128 stands for zero in the data rows.
Each thing below was measured twice, in two different ways. The second way is not exact.
Here are some of them measured both ways, the first way above the second, with a blank line after each pair.
[122  77  96  80 110 115 109 105  42 153 192 153]
[143 188  57 164  52  99 108 118]

[123 133 160 122 136  89 145 136 240 174 142 106]
[173  84 133 122 156 211  97 155]

[146 149 209 194 130 129 146 150 173 172  95 118]
[159  96 194  78 211 121 117  77]

[201  98  61 129 117 111 158  91 209 125 143 132]
[137  89 110 182 167 198 100 121]

[ 86  66 222 127 142 127 143 143 105  86  94 105]
[ 98 162 135  51 121  96 161  89]

[ 96 113 135  89 110 101 105 118  45 205 164 152]
[164 164  69 153  92 109  69 106]

[129 198 161 171 166 172 100 155 101  68  88 109]
[ 78 154 201  97 165  66 145 109]

[102 163 152  88 134  84 127 186 209 166 159 126]
[185 109 141  90 132 173  79 217]

[ 59 192 149 126 143 172 112 127  50 113  90 130]
[ 64 126 162 114  76  60 124 134]

[ 89 145 180 116 138 138  96 152  32  73 127 153]
[106 164 130 116 124  14 158 124]

[120 108 190  96 132  84 111 203  89 118 184 144]
[189 156 109 109 144  81  99 124]

[160  54  70  82 113 123 118  97  61 135 178 141]
[134 163  73 192  91 134 146  83]

[184 152  58 124 137 154 109  59  52 140 141 130]
[ 67 141 114 209 145 108 117 119]

[ 99 130 196 109 144 101  84 190 136 171 182 145]
[198 173 105  57 110 121  66 149]

[106  71 106  92  82 143 147  52  50 139 106 140]
[ 91 133  65 150  78 119 181 109]

Now 24 new things, measured the second way only, each followed by its number:
[ 83  91 147 106 137 169 127 217] 0
[158 140 151  95 105  83 112 116] 1
[139 191  90  99 124 138  63 125] 2
[140 102 121  76 129 204 138 176] 3
[202 190  90 103  56 107 118 105] 4
[174 142 183 109 170 136  74  92] 5
[ 90 121 124 148 134 133 172 184] 6
[182 131  66 135  88 201 113 171] 7
[ 69 128 133 150 114  65 195 107] 8
[139 112 159  57 162 155 158 157] 9
[ 99  67 111 195 154 195 111  87] 10
[165 137 160  61 144 161 135 176] 11
[138 105 150  91 166 205 128 167] 12
[162 113 147 121 199 161  91 182] 13
[115 112 121 165 174 120 109  68] 14
[116 130  82 197 116  96 185 129] 15
[184 132 174 107 205 212 118  81] 16
[170 163 153  94  97  58  86 101] 17
[ 92 165 107 149  53  59 217 118] 18
[ 98 140 128 140 102  71 135  74] 19
[ 95 152 151 169 129  80 188  53] 20
[130  88 134  97 173 199 133 115] 21
[176 129 157  73 135 172 170 124] 22
[119 175 152 127 106  95 104  80] 23
A few of them come next, measured the first way, each followed by the number of its row above:
[125 122 174 119 163 107 129 187 214  74 102 107] ~ 9
[115 117 136  75 130  88  94 153  72 185 202 143] ~ 2
[ 65 153 182 148 104 142  92 161  61 177 122 144] ~ 1
[110 135 119 121 141 117 162 155 210  28 107 120] ~ 6
Now 24 new things, measured the second way only, each followed by its number:
[162 162 185  52 116  77 115 144] 0
[ 17 104 134 128 142 120 190 172] 1
[142 121  70 127 143 197 120 128] 2
[177 123 182 119 140 186  47 106] 3
[187 121 112 126 155 206 178 147] 4
[132 107 107 193  88 116 132 112] 5
[193 118  70 144 158 210  86 143] 6
[ 21 107 141 159 131  94 134 111] 7
[125 149 165  58  70 124 109 128] 8
[134  75 178  30 147 150 151 124] 9
[113  58 169 201 171 178 123 138] 10
[128 127  93 140 146 224  97 194] 11
[ 97 109 153 134  85 106 134 129] 12
[ 86 117 229 129 146  77 169 140] 13
[ 81  97 152 115  98  82 128 149] 14
[148 149 127 140  84  75 130  76] 15
[108 130 142  74 133 120  94 191] 16
[ 44  80 159 172 114 151 136 159] 17
[137 165  95  96  94  61 155  54] 18
[ 73  88 221 112 154 120 137 148] 19
[113 132  47 134  52 129  65 163] 20
[ 79  82 137 189 144 166 217  84] 21
[107 142  41 210  91  66 164 128] 22
[ 46  74 122 165 126 173 178 185] 23
A few of them come next, measured the first way, each followed by the number of its row above:
[127 171  56 146 124 158 151  51  80 151  75 108] ~ 17
[ 84 166 201 112 136 146 100 214 117 122 140 140] ~ 0
[118  38 173 111 115 132 116 148  46  96 136 145] ~ 18
[192 109 109 167 129 148 168  77 171  60  78 104] ~ 21
Now 24 new things, measured the second way only, each followed by its number:
[154 122  80 197 166 150 134  53] 0
[163 153  91 198 129 170  91  79] 1
[140 152 161  66 152  67 179 129] 2
[143  87 117 115 147 160 155 164] 3
[129 111  86  94 169 162 101 188] 4
[ 48 112 149 195  97  92 130 119] 5
[180 157 144 154 133 119 147 123] 6
[112 127 200 116 202  90 111 161] 7
[122 140  84  90 115 164 158 157] 8
[178  86 145 125 203 212  85 103] 9
[ 94 108  41 126 155 203 148 170] 10
[155 164  89 173  77  85  96 113] 11
[167 142 102 108 100 103 125  72] 12
[ 79 127 189  98 114  79 161 148] 13
[211 157 105  81 136 147 105 108] 14
[136 158 219  75 142  50 115 142] 15
[ 78 156 103 183  78  89 137 122] 16
[105  98 125 181 154 202 123 127] 17
[162 117  54 165 162 176  67 135] 18
[181 170  27 137  54 104 122 190] 19
[153 107 161  94 118  72  92 137] 20
[131 156  59 178 101  89  98  70] 21
[125 107 219 125 148  93 223 149] 22
[119 132 166 168 123  71  98  85] 23
A few of them come next, measured the first way, each followed by the number of its row above:
[184  95 111 141  69  97 172  73 110 191 159 129] ~ 0
[ 84  90 103  55 112  73  96 125 129  85 175 177] ~ 19
[207 133  53 148 136 121 149  85 202 123 124 122] ~ 17
[127 169  73 141 117 184 128  68  40 141 100 127] ~ 5
